One turning vector, and how many steps it has turned:
The counts run from 0 to 375.
[ 30 -20 -23 -25  30  -8   5  -1  -8  14   0 -33  12  17  10  16  -9  -2
 -28  -1  -4 -14   3   8  16 -15  -5 -13  29  12 -28   8 -28  -1 -19 -17]  35
[ -2 -23 -30 -28  17 -26   8 -10  -7   4 -39 -10   8  11  15  11  -2  -8
   6 -21 -17 -16  24  -9  17 -20   4  23  12  20   0 -27  18  14 -22 -17]  31
[-25 -20   0  10 -39 -20  13  19  -5  28 -25   8   8  -1  12   4   1   5
  15 -19  15 -42  22  11  11   8   3  11  23  -1 -27 -12  11   9   1 -17]  282
[-13 -28  -2 -10 -19 -29  11  19 -10   4 -25  -1   2  18  15  -1  -2   6
  22 -24  -2 -44  -5  -1   7  11  13  10   2  19 -16 -17  -4  17 -30 -28]  83
[  2 -25 -14   3  14 -35  11   3 -26  -9  -2  -3  -6  24 -13  -7   8  34
   9   0 -12 -40  26 -19   6 -13   5  22  30  11   2 -20 -22   4  10  -9]  304
[ 23 -50  -7   7   6 -16   8 -26   3  12   9  -7  -4  17  -4 -13  -9   1
 -11   2  -6 -18  -2  33 -20 -14   0   0  21 -16 -13  34   8  -4   4 -36]  296
[ -6 -43  10   9  24 -16   0 -11  -2   4   8  -1  17  25  29  31 -14 -22
 -17  20  -7 -14   8  17  34 -23  -6  15   5  14  -9 -13   3   8  19 -17]  55
[ -9 -29 -14 -16  -7 -24  12  -2 -29   9 -29  -8  10  14  19  16   2  -1
   6 -29  -4 -24 -17  21  13  -8   6  12  11  12 -23 -21   0  26 -27 -24]  359
[-12 -18  18   5   6 -29  -3   2  22  -8   8  15  12  12  46   6  -3 -11
   6  -4 -23 -43  38   0  12  -8   6   1   6  17 -10   6 -10  12   1 -21]  133
[-25 -59 -16  -2 -13  -7   2  14  29  12 -19  20 -13   9 -13 -32  -5   2
  13 -11  -8 -22  15 -10  -3   8   4  -1  16  33 -19 -22   9 -18  -9   4]  66
[  5 -23 -13  -6  -2   4  -1  11 -32  31 -45  -9   3  -1   8  24  -4  -8
  -1 -13  -3 -12  12   5  36  -3   9  -2  30  11 -19 -11   5  33 -15 -16]  231
[ 14 -18 -33 -23  20 -14  -4  17 -14  18  -5  -7  17  10 -11 -17  -1  -5
   5 -16 -10 -36  -4  12  -4  16 -12 -28  32  33 -20  -6 -15 -15 -18  -5]  215
[ 12 -22 -24 -10   7  -1  15  13 -11  29 -13 -18   8   9   3  20   3   6
 -15 -19  20 -20 -12   3  18   5  10 -16  22  22 -42 -13 -41   1 -18 -17]  362
[-11 -38 -18  -1 -18 -30   7  -5   7   5  -1   9  13  13  25  22 -15  -1
 -11   2  12  -3  22  15 -14   6  -6  35  25  -9  -9 -19  15  -8  15 -31]  203
[  1 -26   6  13  11 -27  -4 -19   5   2  16   6  12  11  34  23  -5 -20
  -8  20  -3 -29  47   6  13 -15  -1  21  16   6  -4 -14  13  -4  30 -20]  331
[  8 -22 -40  13  21 -16  -7   4   6  30 -14   4  23   7  26  16 -23   9
   8  18  -7  -9   8   3 -16  -3  -4   2  20 -27 -16  21 -22  20  -8 -25]  77
[ 13 -13 -36 -36  22 -15   4   8 -14  22 -30 -30  14   7   7  22  -9 -11
  -6 -12  -7  -9  15  -3  15  -3  -5  -2  21  21 -16 -17  -1   3 -25 -13]  33
[  5 -35  -4 -19   3 -19 -14  12   7  -1 -17  -1  -4  22  11 -15 -11 -14
  12 -19 -29 -37   3  -9  24   6   7   2   9  33  -9 -16   7  11 -35 -22]  212
[-16 -41 -21 -11  23   6  14  -9   5  30  -7   9   6 -12  35  14  -7 -19
   7   2  -5 -11  27  16  -9  20  -1  -4  11  40  -3  32  -9 -11   2   6]  93
[ 27 -32  -7 -18  29  -7   4  -7  -1   7   8 -27  10  22   6  12 -11  -3
 -33  -5  -9 -15  -1   8   9 -25  -2 -16  23  12 -31  13 -32  -1 -12 -26]  36
[ 21 -23  -6  21  -5 -28  -1   3  20  22   2 -19   4   0  -6   4   6  -1
   3   4  22 -47  -2  17   5  -6   4 -29  13 -14 -54   3   4  -9   0 -20]  61
[ 13 -43 -38   3  29 -32   2 -12 -14  -3 -19 -12 -13  17  -1 -10   2  21
  29  36  -4  -9  -9  16 -12   3   7 -10  11   6 -22 -18  -3   7 -18   8]  121
[-15 -26 -33  -1   6 -11  -6   4   8  25 -30  13   7  -2  37   5 -20   5
  15  10 -20 -12  44  -5 -20   9   0  10  31  -2   0  26 -11  21  -6  -9]  352
[ 27 -31 -40   2  18 -24   1 -11  -2   2  17  10   3   3 -18  -7   0  13
  -8  -6   7 -19  15   8 -18  20   6 -17  39  23  -6  -4 -16 -33  10 -22]  346
[  3 -35 -33  22  -6  -4   6  16 -15  30 -33 -15  -6   3 -11  13  -1  16
   9  13  15 -21 -11  -4  31   2  15  10  32   0 -33  -8 -13  24   8   2]  103
[  0 -58  -6 -13   4  14  -9  -9   9   7 -19   7  -5  10  17 -12   8 -31
  -5 -12 -12 -10  -6  12  33 -16   9   0  16  29 -26 -11  15   5 -20 -11]  13
[ 18 -26 -12   2  11   2  18  11  -5  22   6 -11   1   7  -5  17   5   7
 -23 -16  16 -23  -8   2  18  -4  19 -15  24  19 -37  -1 -48  -6  -7 -17]  363
[-12 -46 -37   1   6 -11  -3  16  17  20 -20  19  -8  -2 -17 -28  -4   5
  20  -4  -9 -20  10 -12  -5  15   1 -12  18  40  -9 -23   5 -17  -8  10]  67
[  2 -57 -10  -2  -4 -13 -11   0  26 -15  -6   0 -15  26   2 -27   8  -9
   6  -7  -7 -29 -26   0  15 -16  10   4   8  16 -34 -14   2  -1 -18 -13]  340
[ -1 -14 -32  15  11  -4  -5   8   9  27  -9   1  14   5   6 -18  14  11
   9  13 -12 -40  17 -17  17 -36  -9  10  37 -16 -28   2 -15   4   5   7]  156
[-10 -26   1  -4  -9 -26  -3  -1  15  28 -13   5  27   7  31  22 -20 -20
  -7   5  -4 -26  35  20   5 -12 -18  13   3 -10 -10 -10  29   1   5 -29]  333
[ -4 -61  -9 -11   5   2 -11 -18 -13  -3 -10  19  -6   5  25   5 -21 -25
 -22  -7 -21  22   9  33   2   4  11 -13  27  22 -14  -2  -6  14   4 -19]  272
[-17 -17 -28 -22   6 -39  19  -6 -16  -8 -18  -1  13   8   0  21  -5   3
 -15 -39 -14 -13  30 -16   6 -11  -2  13  25  31  -1 -24   2   7   4 -18]  307
[ -2 -23 -21  31  22 -26   0  -3 -11  -3  25  18  19   1  16  24  -3  11
   5  13   4 -29   2   3   3   6  12   0  22  10 -21  14 -39  13  33  -6]  1
[ 10 -19 -18   8  28 -22   0  -4 -16  13 -10  13   8  13  31  -5  10  18
  24  23 -22 -32  18   5  -2 -28   4  14  14 -20  -8   0 -25  18 -11 -10]  355
[ -1 -17   5  12   1 -36   3   3  34 -15  10  -4  -5  16  23  -5  -3  11
   9  -1  -3 -46  19 -17 -11 -11   8  -2  11   3 -36  16 -26   2  -2 -15]  261
[ -6 -35 -55  13  23 -19  -1   2  -6  14   5  16  14  -3  -1  -4  -4  -1
  13  24  -4 -13  -7  10   0  11 -11   1  33  25 -13 -11  -4 -12  30  28]  198
[ 19 -23 -30  -9  29 -16   2 -11 -16   2 -14  13  -7  -6   3   2  23   4
   0  -5  -3  -9  26  15 -10  -8   4 -45  21  15 -28 -30 -13 -13 -18   0]  268
[  5 -31   6  16  -7 -37   0  -4  -1  -9  -7   4   0  24  23   0   4  10
  18  -5 -12 -43 -11   1   9 -17  19  21   0  -4 -18  -3  -7  28 -20 -36]  81
[-27 -19 -37 -10   7 -31  18   1 -17  13 -26  -4  20  -1  14  31 -13   6
 -10 -19  -7  -7   7   9   7  -6  -8   1  30  16 -26  -4  -9  27  10  13]  179
